In the data rows, the value 50 means zero.
A hidden rule labels the rows of this table. It goes by one to three of the table's principal directions, not those with the most spread.
array([24, 62, 49, 42, 55, 39, 68, 46, 37, 49, 48, 72, 68, 52, 39, 72, 27, 58, 30, 35, 36, 32, 73,
       51, 55, 30, 38, 48, 43, 43, 34, 47, 46, 63, 43, 58, 27, 31, 31, 56, 31, 44, 30, 55, 53, 53,
       46, 36]) NH
array([68, 37, 38, 46, 46, 64, 25, 36, 55, 55, 45, 79, 45, 53, 30, 61, 62, 61, 52, 51, 45, 52, 58,
       44, 56, 47, 50, 65, 51, 35, 66, 42, 30, 56, 71, 57, 34, 56, 44, 83, 35, 56, 53, 23, 68, 36,
       75, 47]) FL
array([43, 46, 56, 53, 54, 49, 51, 46, 44, 40, 40, 59, 58, 47, 44, 63, 34, 56, 40, 42, 36, 40, 60,
       50, 53, 47, 53, 53, 39, 50, 48, 40, 36, 50, 49, 55, 41, 43, 44, 62, 35, 51, 40, 46, 51, 50,
       47, 39]) NH
array([44, 55, 65, 43, 59, 59, 66, 56, 48, 48, 48, 39, 56, 43, 50, 46, 40, 39, 47, 53, 68, 51, 34,
       41, 51, 63, 54, 25, 47, 57, 41, 58, 60, 47, 43, 42, 60, 43, 47, 30, 55, 52, 57, 58, 38, 49,
       47, 52]) FL
array([54, 56, 55, 48, 39, 66, 55, 57, 57, 55, 53, 36, 45, 56, 56, 29, 57, 38, 63, 54, 60, 56, 44,
       48, 41, 67, 53, 38, 54, 59, 54, 52, 67, 45, 55, 47, 68, 55, 59, 45, 56, 45, 54, 61, 40, 53,
       45, 64]) FL
array([54, 53, 54, 53, 47, 53, 44, 53, 54, 59, 61, 48, 43, 47, 52, 43, 51, 57, 60, 54, 53, 46, 54,
       54, 50, 58, 47, 54, 50, 49, 61, 45, 46, 51, 53, 57, 50, 53, 48, 50, 48, 48, 45, 39, 47, 51,
       53, 54]) NH
array([47, 80, 57, 42, 31, 69, 45, 45, 35, 73, 65, 75, 45, 60, 37, 37, 51, 55, 73, 54, 55, 37, 55,
       49, 53, 65, 40, 41, 60, 54, 58, 53, 60, 48, 51, 67, 45, 49, 36, 56, 30, 40, 46, 33, 48, 45,
       61, 51]) DD
array([66, 20, 61, 78, 66, 47, 35, 48, 63, 29, 28, 16, 36, 30, 68, 44, 37, 50, 57, 47, 58, 57, 27,
       41, 38, 69, 74, 54, 44, 63, 63, 35, 45, 34, 38, 39, 75, 52, 60, 38, 58, 65, 59, 51, 30, 56,
       40, 55]) NH
array([56, 59, 54, 49, 45, 52, 44, 53, 49, 57, 61, 48, 42, 52, 50, 37, 57, 50, 62, 51, 49, 48, 54,
       59, 51, 53, 48, 54, 55, 51, 60, 50, 58, 45, 47, 48, 55, 50, 46, 49, 53, 46, 52, 47, 53, 51,
       53, 49]) NH
array([33, 50, 49, 66, 57, 34, 68, 51, 43, 46, 49, 31, 56, 44, 69, 51, 44, 58, 45, 54, 42, 52, 50,
       52, 38, 44, 42, 49, 48, 60, 37, 44, 57, 55, 37, 47, 51, 44, 67, 36, 57, 45, 36, 68, 37, 71,
       33, 55]) NH
array([38, 61, 50, 40, 45, 54, 62, 43, 48, 50, 53, 68, 64, 59, 36, 61, 61, 43, 41, 46, 37, 47, 65,
       50, 51, 37, 36, 40, 50, 43, 38, 55, 50, 57, 65, 51, 41, 40, 60, 65, 43, 43, 42, 59, 61, 51,
       55, 40]) NH
array([63, 17, 61, 67, 57, 42, 42, 53, 74, 42, 48, 45, 53, 20, 55, 59, 35, 70, 42, 50, 67, 51, 45,
       37, 48, 66, 69, 57, 34, 41, 66, 22, 25, 47, 41, 58, 46, 50, 29, 45, 38, 62, 45, 35, 29, 45,
       32, 63]) DD
array([58, 45, 23, 37, 38, 44, 48, 67, 69, 61, 59, 43, 48, 60, 55, 49, 71, 38, 46, 58, 58, 69, 46,
       53, 57, 43, 49, 58, 54, 37, 46, 64, 49, 61, 58, 48, 47, 76, 56, 47, 68, 52, 64, 50, 63, 41,
       48, 64]) DD
array([38, 61, 58, 51, 52, 37, 70, 58, 45, 54, 63, 38, 56, 42, 62, 44, 42, 55, 47, 54, 56, 48, 50,
       53, 47, 50, 43, 45, 46, 56, 40, 51, 60, 52, 32, 51, 52, 43, 48, 29, 55, 43, 43, 63, 40, 61,
       35, 52]) NH
array([45, 36, 44, 72, 58, 38, 45, 36, 50, 38, 32, 52, 51, 42, 53, 66, 31, 64, 46, 37, 35, 43, 59,
       42, 37, 42, 54, 65, 44, 51, 51, 30, 41, 53, 39, 54, 45, 41, 48, 62, 34, 53, 34, 50, 41, 58,
       44, 46]) DD
array([53, 52, 55, 54, 60, 53, 55, 47, 35, 44, 53, 36, 51, 49, 49, 38, 68, 48, 55, 60, 44, 55, 44,
       57, 45, 48, 49, 47, 53, 62, 49, 56, 65, 42, 43, 31, 58, 44, 64, 41, 68, 51, 54, 64, 49, 56,
       51, 49]) FL
array([60, 45, 35, 46, 46, 48, 46, 55, 59, 48, 48, 35, 42, 61, 58, 41, 69, 35, 53, 53, 52, 64, 44,
       54, 47, 44, 53, 57, 59, 50, 50, 62, 60, 49, 57, 39, 62, 63, 64, 48, 72, 51, 64, 61, 58, 49,
       53, 57]) FL
array([82, 27, 50, 67, 46, 57, 33, 65, 85, 48, 48, 7, 25, 39, 73, 23, 57, 37, 72, 58, 82, 68, 25,
       41, 37, 84, 74, 51, 53, 56, 76, 43, 55, 39, 47, 45, 85, 75, 56, 32, 71, 59, 70, 47, 27, 48,
       43, 80]) NH
array([61, 39, 50, 53, 47, 58, 46, 54, 70, 42, 43, 35, 46, 50, 57, 43, 60, 35, 55, 51, 54, 64, 41,
       46, 41, 59, 60, 47, 49, 50, 53, 50, 52, 44, 62, 43, 69, 58, 68, 53, 58, 53, 58, 59, 49, 49,
       45, 56]) FL
array([41, 51, 55, 31, 43, 57, 65, 60, 66, 56, 51, 61, 62, 48, 48, 57, 42, 39, 39, 47, 77, 55, 40,
       36, 58, 58, 52, 23, 51, 39, 38, 57, 53, 55, 57, 55, 50, 50, 35, 38, 43, 50, 59, 53, 45, 40,
       41, 59]) FL
array([57, 31, 50, 66, 58, 43, 32, 38, 48, 42, 37, 56, 41, 41, 52, 58, 33, 72, 48, 42, 39, 43, 57,
       48, 48, 48, 57, 73, 44, 50, 63, 30, 32, 49, 47, 56, 43, 45, 43, 65, 37, 57, 42, 35, 51, 53,
       55, 44]) FL
array([56, 64, 50, 47, 50, 65, 48, 47, 35, 62, 60, 41, 39, 57, 42, 32, 71, 46, 64, 64, 46, 53, 47,
       57, 51, 57, 37, 47, 56, 61, 54, 61, 62, 50, 55, 40, 56, 53, 70, 51, 63, 49, 55, 46, 58, 55,
       72, 50]) NH
array([44, 44, 30, 39, 39, 40, 57, 59, 74, 52, 48, 55, 62, 56, 50, 66, 52, 38, 32, 43, 54, 61, 51,
       43, 54, 38, 50, 51, 44, 34, 32, 59, 42, 61, 59, 53, 43, 62, 54, 54, 50, 53, 53, 57, 59, 42,
       38, 54]) DD
array([19, 66, 51, 55, 59, 48, 76, 35, 28, 43, 29, 45, 62, 53, 47, 60, 36, 39, 42, 39, 36, 50, 42,
       38, 38, 38, 36, 26, 51, 67, 13, 62, 76, 51, 34, 32, 58, 26, 76, 42, 46, 49, 44, 79, 47, 68,
       47, 33]) NH
array([41, 71, 51, 45, 51, 59, 54, 54, 33, 60, 53, 50, 51, 54, 48, 45, 45, 48, 61, 58, 45, 50, 45,
       54, 50, 55, 43, 42, 51, 57, 43, 57, 60, 51, 40, 48, 50, 50, 54, 46, 47, 46, 49, 46, 51, 51,
       53, 45]) DD
array([59, 47, 63, 46, 43, 68, 41, 50, 55, 53, 51, 53, 42, 52, 47, 36, 51, 51, 59, 49, 54, 48, 52,
       51, 50, 65, 55, 48, 51, 52, 65, 43, 51, 43, 64, 52, 58, 48, 47, 59, 44, 50, 51, 43, 50, 48,
       55, 54]) FL
array([64, 48, 60, 36, 50, 61, 42, 58, 65, 47, 55, 60, 55, 45, 38, 54, 57, 36, 52, 50, 67, 53, 42,
       47, 61, 59, 62, 37, 51, 36, 61, 54, 43, 43, 57, 50, 52, 55, 30, 49, 47, 53, 67, 39, 52, 28,
       52, 48]) NH
array([50, 32, 69, 67, 58, 42, 42, 45, 56, 28, 32, 46, 51, 35, 53, 61, 18, 58, 41, 31, 39, 38, 53,
       46, 49, 55, 67, 59, 31, 53, 55, 30, 30, 37, 42, 54, 54, 39, 43, 58, 31, 58, 40, 47, 43, 52,
       35, 34]) NH
array([24, 41, 48, 52, 44, 32, 74, 50, 69, 44, 33, 42, 57, 49, 67, 62, 22, 44, 25, 25, 56, 51, 52,
       34, 44, 43, 46, 38, 45, 51, 21, 48, 58, 59, 48, 51, 57, 37, 58, 41, 43, 50, 42, 77, 43, 68,
       29, 53]) NH
array([60, 40, 59, 62, 58, 40, 35, 45, 47, 43, 57, 53, 44, 41, 51, 53, 53, 66, 51, 52, 39, 40, 61,
       61, 55, 47, 51, 67, 48, 46, 69, 36, 31, 47, 52, 57, 42, 48, 44, 57, 49, 49, 43, 35, 52, 51,
       56, 43]) NH
array([64, 47, 38, 50, 46, 49, 41, 50, 47, 53, 60, 48, 46, 57, 44, 43, 73, 53, 53, 60, 41, 52, 56,
       60, 53, 44, 49, 70, 49, 51, 59, 54, 43, 50, 56, 48, 44, 63, 58, 59, 63, 52, 51, 45, 60, 46,
       58, 54]) NH
array([40, 48, 35, 64, 48, 31, 49, 46, 50, 49, 46, 49, 48, 54, 67, 59, 43, 60, 47, 48, 34, 50, 61,
       54, 40, 35, 42, 68, 50, 49, 43, 43, 43, 60, 51, 61, 44, 54, 64, 57, 48, 45, 34, 54, 51, 63,
       43, 49]) NH
array([65, 38, 50, 63, 52, 50, 41, 54, 46, 45, 54, 26, 41, 47, 59, 34, 66, 56, 57, 65, 42, 57, 45,
       61, 47, 58, 56, 64, 46, 62, 63, 45, 45, 42, 48, 43, 57, 62, 68, 49, 68, 54, 52, 49, 48, 56,
       47, 59]) NH
array([44, 62, 52, 42, 50, 62, 57, 50, 43, 55, 48, 54, 54, 53, 43, 49, 47, 42, 55, 50, 57, 50, 44,
       44, 49, 55, 48, 33, 54, 52, 44, 56, 63, 50, 45, 46, 52, 45, 45, 45, 46, 48, 54, 52, 46, 47,
       54, 50]) DD
array([47, 66, 65, 36, 50, 59, 61, 50, 37, 56, 66, 72, 63, 47, 36, 53, 57, 53, 49, 60, 58, 43, 52,
       50, 61, 54, 43, 31, 51, 46, 50, 53, 48, 51, 51, 58, 38, 43, 33, 47, 42, 42, 50, 43, 50, 42,
       55, 47]) NH
array([35, 57, 58, 59, 61, 43, 55, 42, 32, 55, 48, 54, 48, 40, 52, 55, 20, 73, 49, 44, 46, 33, 60,
       48, 47, 50, 42, 53, 47, 56, 49, 37, 51, 57, 31, 57, 40, 31, 34, 45, 34, 48, 32, 42, 40, 63,
       54, 44]) FL
array([78, 33, 52, 61, 48, 57, 32, 51, 63, 47, 58, 41, 42, 39, 48, 38, 64, 59, 62, 60, 53, 54, 52,
       51, 45, 65, 64, 67, 43, 49, 78, 33, 38, 42, 50, 51, 55, 61, 45, 59, 52, 55, 52, 36, 43, 43,
       51, 61]) NH
array([10, 82, 62, 30, 58, 46, 88, 45, 11, 57, 55, 70, 70, 55, 39, 60, 33, 55, 31, 45, 45, 33, 59,
       52, 62, 34, 25, 22, 53, 58, 18, 64, 70, 61, 35, 47, 31, 19, 37, 34, 42, 38, 39, 66, 54, 62,
       54, 33]) NH
array([64, 48, 52, 41, 44, 59, 43, 53, 60, 60, 63, 59, 45, 47, 42, 47, 62, 50, 53, 57, 68, 51, 47,
       47, 61, 61, 50, 45, 53, 40, 64, 51, 42, 53, 59, 58, 46, 59, 37, 51, 50, 51, 60, 33, 52, 39,
       63, 58]) NH
array([54, 39, 50, 46, 47, 59, 56, 58, 78, 50, 46, 39, 51, 45, 58, 48, 53, 38, 49, 49, 69, 65, 43,
       39, 42, 60, 56, 35, 52, 42, 51, 46, 57, 54, 58, 45, 64, 53, 51, 45, 54, 50, 57, 60, 41, 49,
       43, 67]) FL
array([59, 55, 46, 46, 51, 50, 38, 50, 43, 57, 57, 44, 33, 60, 54, 35, 67, 47, 61, 55, 51, 52, 46,
       62, 54, 46, 44, 58, 66, 53, 57, 63, 61, 48, 57, 42, 57, 55, 58, 45, 69, 50, 62, 47, 63, 52,
       68, 49]) FL
array([53, 73, 52, 32, 31, 63, 53, 64, 44, 63, 67, 48, 44, 67, 55, 27, 69, 32, 66, 62, 61, 56, 42,
       60, 58, 62, 47, 35, 63, 55, 52, 68, 68, 44, 55, 53, 61, 66, 52, 40, 62, 38, 66, 53, 55, 45,
       51, 58]) DD
array([53, 51, 38, 35, 42, 48, 57, 67, 69, 49, 57, 45, 61, 56, 48, 54, 73, 24, 46, 53, 61, 66, 42,
       51, 55, 44, 55, 36, 55, 37, 43, 66, 58, 51, 52, 41, 54, 66, 49, 39, 66, 48, 68, 62, 54, 36,
       37, 58]) DD
array([26, 54, 39, 48, 55, 35, 60, 45, 42, 42, 36, 64, 67, 56, 45, 76, 35, 49, 32, 35, 28, 46, 60,
       51, 50, 23, 44, 54, 45, 45, 25, 55, 47, 56, 46, 48, 35, 40, 53, 57, 39, 50, 39, 61, 60, 51,
       39, 32]) DD
array([42, 56, 57, 39, 48, 44, 59, 53, 53, 45, 56, 58, 57, 56, 47, 57, 50, 41, 37, 42, 46, 40, 63,
       57, 60, 40, 45, 45, 49, 43, 45, 56, 43, 53, 62, 57, 45, 45, 46, 52, 50, 44, 46, 56, 57, 49,
       50, 41]) FL
array([69, 31, 62, 67, 62, 54, 34, 52, 60, 27, 40, 27, 48, 38, 48, 45, 55, 43, 58, 47, 37, 54, 45,
       57, 42, 57, 72, 60, 40, 54, 68, 38, 44, 30, 43, 33, 66, 50, 56, 54, 57, 59, 54, 53, 44, 45,
       38, 43]) DD
array([46, 45, 45, 50, 46, 51, 48, 49, 64, 63, 53, 64, 53, 40, 43, 62, 36, 66, 45, 46, 55, 47, 60,
       40, 49, 53, 45, 56, 41, 37, 51, 37, 37, 62, 52, 62, 36, 47, 38, 60, 29, 54, 37, 33, 47, 47,
       50, 55]) NH
array([45, 62, 60, 44, 46, 55, 52, 57, 48, 55, 61, 52, 51, 53, 44, 43, 45, 50, 54, 46, 46, 38, 64,
       61, 54, 53, 47, 49, 48, 49, 58, 48, 52, 49, 51, 54, 47, 45, 37, 50, 45, 44, 41, 46, 48, 49,
       47, 48]) NH
array([45, 47, 55, 56, 56, 43, 63, 46, 42, 48, 51, 44, 54, 43, 55, 49, 40, 62, 40, 53, 53, 45, 52,
       46, 46, 51, 47, 52, 42, 59, 44, 45, 49, 54, 43, 52, 47, 41, 52, 44, 51, 51, 40, 57, 41, 61,
       48, 54]) FL
array([51, 49, 52, 50, 54, 56, 53, 58, 57, 45, 46, 34, 51, 49, 54, 43, 54, 36, 57, 51, 55, 59, 41,
       50, 42, 55, 57, 40, 54, 52, 50, 53, 65, 45, 45, 36, 65, 50, 53, 40, 60, 50, 57, 63, 42, 49,
       41, 56]) DD
array([54, 69, 44, 53, 36, 58, 35, 45, 36, 66, 59, 60, 36, 63, 47, 38, 56, 54, 72, 56, 42, 43, 53,
       56, 49, 56, 42, 60, 58, 57, 59, 54, 52, 48, 53, 62, 49, 60, 56, 61, 43, 45, 47, 34, 55, 50,
       64, 48]) DD
array([67, 19, 38, 48, 53, 47, 28, 45, 79, 29, 20, 54, 43, 52, 50, 68, 43, 33, 38, 28, 56, 59, 42,
       37, 54, 42, 72, 58, 52, 35, 54, 50, 35, 46, 66, 46, 59, 59, 44, 64, 49, 64, 71, 48, 62, 34,
       56, 44]) FL
array([37, 83, 47, 28, 39, 61, 66, 51, 37, 67, 69, 67, 59, 69, 38, 44, 68, 40, 54, 57, 43, 48, 63,
       59, 51, 39, 28, 40, 58, 47, 36, 69, 67, 58, 64, 51, 43, 44, 58, 56, 51, 36, 44, 59, 64, 50,
       60, 44]) NH
array([46, 67, 34, 39, 37, 61, 49, 45, 40, 66, 57, 73, 51, 68, 40, 53, 67, 49, 57, 60, 42, 52, 58,
       52, 53, 43, 33, 48, 60, 44, 47, 58, 51, 63, 66, 60, 36, 59, 57, 68, 44, 41, 48, 41, 64, 47,
       68, 51]) NH
array([37, 55, 49, 59, 48, 42, 61, 47, 59, 40, 36, 42, 56, 49, 57, 59, 31, 38, 46, 34, 42, 51, 51,
       40, 37, 46, 51, 45, 42, 53, 32, 49, 56, 50, 40, 50, 62, 43, 61, 51, 40, 48, 43, 68, 44, 58,
       36, 41]) NH
array([38, 55, 66, 41, 53, 61, 57, 55, 63, 50, 40, 48, 49, 46, 50, 52, 17, 40, 48, 32, 65, 41, 49,
       39, 50, 63, 53, 29, 48, 47, 47, 48, 57, 52, 50, 52, 61, 36, 33, 43, 35, 51, 48, 50, 40, 50,
       50, 47]) FL
array([42, 55, 60, 43, 47, 52, 50, 39, 40, 49, 49, 86, 62, 48, 30, 65, 37, 62, 42, 38, 47, 33, 63,
       45, 60, 45, 49, 45, 48, 42, 51, 41, 42, 49, 47, 62, 31, 34, 20, 62, 22, 48, 43, 39, 52, 41,
       51, 38]) DD
Here are more rows. What is the label of each one?
array([52, 33, 42, 46, 50, 55, 44, 46, 76, 45, 28, 61, 51, 45, 45, 67, 32, 42, 41, 32, 66, 57, 43,
       27, 48, 51, 62, 43, 49, 36, 46, 46, 46, 54, 55, 50, 53, 48, 36, 57, 35, 61, 59, 47, 49, 38,
       51, 52]) ~ NH
array([68, 33, 52, 58, 39, 57, 33, 50, 62, 56, 49, 46, 32, 45, 59, 37, 46, 62, 58, 53, 64, 51, 46,
       44, 52, 72, 60, 60, 49, 53, 71, 35, 39, 47, 56, 62, 55, 62, 43, 56, 45, 55, 54, 32, 44, 50,
       55, 67]) ~ NH
array([81, 34, 48, 55, 48, 61, 26, 48, 51, 48, 61, 47, 38, 53, 46, 40, 93, 52, 60, 76, 46, 59, 43,
       61, 58, 58, 53, 62, 54, 49, 76, 51, 28, 45, 78, 52, 49, 74, 72, 64, 71, 54, 62, 30, 62, 42,
       70, 58]) ~ NH
array([29, 46, 43, 61, 58, 40, 63, 39, 50, 46, 31, 53, 57, 44, 54, 69, 22, 59, 37, 36, 47, 45, 54,
       34, 38, 42, 44, 47, 45, 51, 32, 41, 51, 62, 40, 53, 45, 35, 51, 51, 34, 52, 34, 59, 39, 63,
       45, 48]) ~ NH
array([26, 71, 53, 46, 53, 44, 65, 41, 20, 52, 48, 59, 55, 61, 48, 55, 41, 52, 43, 46, 34, 39, 55,
       56, 53, 36, 33, 44, 53, 61, 29, 62, 59, 53, 46, 50, 43, 36, 61, 48, 47, 44, 41, 60, 59, 62,
       56, 33]) ~ FL
array([34, 45, 43, 40, 53, 38, 63, 42, 51, 44, 33, 69, 63, 48, 48, 76, 35, 46, 25, 36, 60, 54, 40,
       32, 59, 36, 48, 35, 50, 42, 22, 59, 49, 57, 46, 50, 41, 42, 42, 45, 40, 54, 60, 59, 57, 47,
       48, 41]) ~ NH
array([58, 41, 49, 41, 46, 57, 52, 58, 77, 49, 47, 37, 44, 51, 55, 44, 50, 33, 46, 43, 67, 60, 45,
       42, 48, 57, 56, 44, 49, 44, 50, 56, 54, 52, 63, 45, 67, 54, 54, 48, 58, 55, 60, 57, 50, 47,
       51, 58]) ~ FL
array([31, 65, 69, 60, 51, 60, 60, 41, 35, 52, 42, 55, 52, 46, 51, 47, 20, 59, 59, 42, 46, 34, 54,
       43, 39, 63, 46, 36, 47, 64, 47, 38, 60, 47, 39, 58, 54, 30, 44, 49, 26, 44, 31, 52, 31, 62,
       44, 46]) ~ DD
array([52, 66, 51, 35, 42, 50, 52, 53, 49, 49, 62, 60, 57, 62, 33, 49, 66, 32, 48, 43, 40, 43, 62,
       61, 60, 39, 47, 49, 50, 44, 49, 64, 53, 45, 54, 48, 48, 50, 46, 56, 53, 45, 54, 55, 64, 39,
       53, 36]) ~ NH
array([55, 56, 39, 41, 58, 49, 47, 52, 39, 45, 54, 43, 49, 64, 41, 47, 71, 39, 49, 54, 30, 51, 59,
       69, 54, 30, 44, 63, 54, 50, 50, 66, 54, 52, 58, 36, 47, 53, 63, 56, 73, 49, 54, 57, 69, 48,
       64, 39]) ~ FL
array([33, 54, 40, 49, 52, 48, 58, 45, 45, 56, 37, 55, 48, 54, 57, 62, 36, 50, 44, 46, 53, 53, 45,
       40, 49, 45, 38, 38, 57, 50, 33, 54, 55, 64, 51, 53, 46, 48, 57, 48, 44, 48, 49, 51, 51, 59,
       58, 50]) ~ NH
array([21, 66, 47, 37, 49, 34, 83, 55, 41, 51, 59, 64, 79, 52, 49, 68, 51, 48, 29, 50, 45, 51, 59,
       52, 55, 29, 35, 32, 49, 43, 21, 58, 58, 61, 41, 51, 33, 39, 46, 39, 47, 38, 41, 72, 52, 54,
       31, 45]) ~ DD
array([49, 59, 51, 60, 61, 40, 49, 46, 33, 41, 46, 35, 47, 49, 51, 45, 50, 45, 58, 46, 35, 48, 46,
       58, 45, 42, 51, 56, 51, 62, 46, 57, 64, 40, 27, 34, 60, 44, 57, 41, 60, 51, 53, 60, 51, 56,
       49, 35]) ~ DD
array([36, 51, 46, 52, 63, 52, 55, 40, 34, 46, 33, 52, 53, 52, 46, 61, 44, 50, 46, 47, 40, 52, 45,
       46, 46, 39, 43, 41, 55, 55, 36, 53, 59, 54, 46, 37, 47, 38, 60, 51, 49, 52, 49, 57, 54, 57,
       58, 40]) ~ NH
array([71, 56, 31, 56, 38, 52, 36, 59, 44, 75, 87, 41, 37, 57, 54, 25, 93, 68, 72, 87, 45, 56, 59,
       72, 48, 55, 37, 79, 55, 51, 74, 50, 43, 58, 60, 59, 38, 79, 66, 55, 73, 44, 43, 31, 53, 51,
       61, 74]) ~ NH
array([85, 46, 48, 58, 41, 69, 17, 51, 47, 68, 74, 48, 26, 52, 44, 20, 85, 68, 81, 77, 50, 51, 54,
       65, 50, 70, 51, 76, 56, 53, 93, 41, 40, 44, 65, 56, 48, 71, 53, 65, 60, 52, 52, 18, 52, 43,
       71, 67]) ~ NH
array([16, 81, 43, 36, 43, 42, 72, 45, 35, 61, 50, 81, 68, 61, 44, 71, 37, 44, 44, 39, 51, 42, 56,
       42, 53, 32, 30, 24, 63, 42, 22, 62, 67, 63, 41, 61, 35, 37, 35, 43, 30, 35, 44, 60, 51, 51,
       47, 40]) ~ DD
array([52, 47, 46, 46, 44, 52, 38, 51, 62, 49, 44, 61, 50, 54, 48, 56, 45, 46, 52, 40, 48, 52, 51,
       49, 51, 47, 57, 55, 52, 40, 52, 49, 46, 46, 57, 53, 50, 53, 43, 60, 39, 52, 53, 44, 57, 40,
       45, 45]) ~ NH
array([16, 68, 53, 28, 48, 42, 72, 43, 43, 49, 47, 90, 77, 58, 29, 81, 28, 51, 23, 23, 30, 32, 81,
       50, 60, 20, 33, 41, 44, 33, 24, 51, 49, 63, 52, 56, 24, 20, 27, 66, 20, 41, 31, 60, 67, 49,
       46, 23]) ~ FL
array([31, 75, 46, 55, 53, 41, 75, 49, 21, 60, 65, 35, 59, 52, 53, 40, 64, 54, 53, 66, 35, 53, 49,
       59, 42, 41, 28, 45, 49, 69, 28, 62, 72, 54, 29, 38, 48, 43, 78, 34, 65, 42, 39, 70, 48, 70,
       44, 47]) ~ DD
array([63, 48, 53, 54, 46, 60, 37, 47, 52, 54, 49, 40, 31, 54, 56, 32, 50, 51, 63, 52, 53, 50, 47,
       51, 47, 63, 52, 59, 52, 58, 63, 49, 52, 46, 59, 51, 63, 55, 60, 56, 54, 53, 53, 42, 52, 54,
       64, 54]) ~ FL
array([29, 82, 49, 53, 58, 58, 64, 37, 1, 60, 54, 49, 49, 65, 48, 37, 59, 59, 64, 65, 22, 44, 57,
       64, 40, 39, 23, 47, 60, 74, 37, 59, 75, 55, 42, 40, 45, 35, 77, 52, 57, 37, 35, 61, 56, 73,
       67, 39]) ~ FL
array([60, 46, 58, 49, 47, 55, 36, 51, 56, 44, 48, 52, 42, 53, 50, 46, 46, 46, 55, 44, 50, 44, 52,
       54, 54, 56, 59, 55, 51, 48, 64, 47, 42, 42, 59, 56, 56, 53, 43, 57, 47, 51, 54, 42, 52, 43,
       53, 46]) ~ FL
array([69, 51, 59, 49, 46, 61, 38, 64, 59, 52, 61, 30, 36, 51, 59, 27, 66, 37, 71, 61, 64, 56, 38,
       60, 51, 69, 60, 45, 59, 53, 71, 55, 57, 38, 55, 47, 70, 65, 51, 37, 68, 48, 65, 46, 44, 44,
       50, 61]) ~ NH
array([51, 59, 42, 49, 51, 50, 45, 45, 28, 66, 60, 66, 45, 49, 45, 50, 53, 71, 56, 63, 53, 46, 51,
       51, 58, 50, 39, 54, 57, 50, 57, 47, 49, 59, 38, 58, 32, 53, 34, 49, 44, 46, 50, 30, 53, 50,
       67, 53]) ~ DD
array([67, 32, 48, 60, 47, 44, 46, 54, 66, 40, 50, 32, 44, 47, 62, 43, 66, 41, 51, 55, 60, 58, 41,
       49, 48, 57, 62, 51, 52, 51, 61, 48, 45, 45, 54, 50, 62, 65, 57, 43, 67, 52, 60, 56, 41, 50,
       44, 65]) ~ NH
array([47, 68, 49, 39, 47, 66, 43, 35, 27, 59, 56, 76, 48, 69, 28, 49, 69, 53, 56, 54, 27, 40, 67,
       61, 55, 37, 31, 55, 59, 50, 52, 59, 51, 54, 73, 51, 36, 42, 61, 76, 46, 44, 43, 42, 72, 49,
       78, 35]) ~ FL
array([76, 25, 46, 55, 52, 62, 33, 49, 65, 48, 39, 32, 29, 45, 57, 36, 58, 48, 56, 57, 73, 63, 29,
       39, 49, 69, 65, 53, 55, 55, 67, 48, 48, 46, 58, 43, 67, 64, 55, 48, 65, 63, 71, 41, 47, 47,
       66, 68]) ~ FL
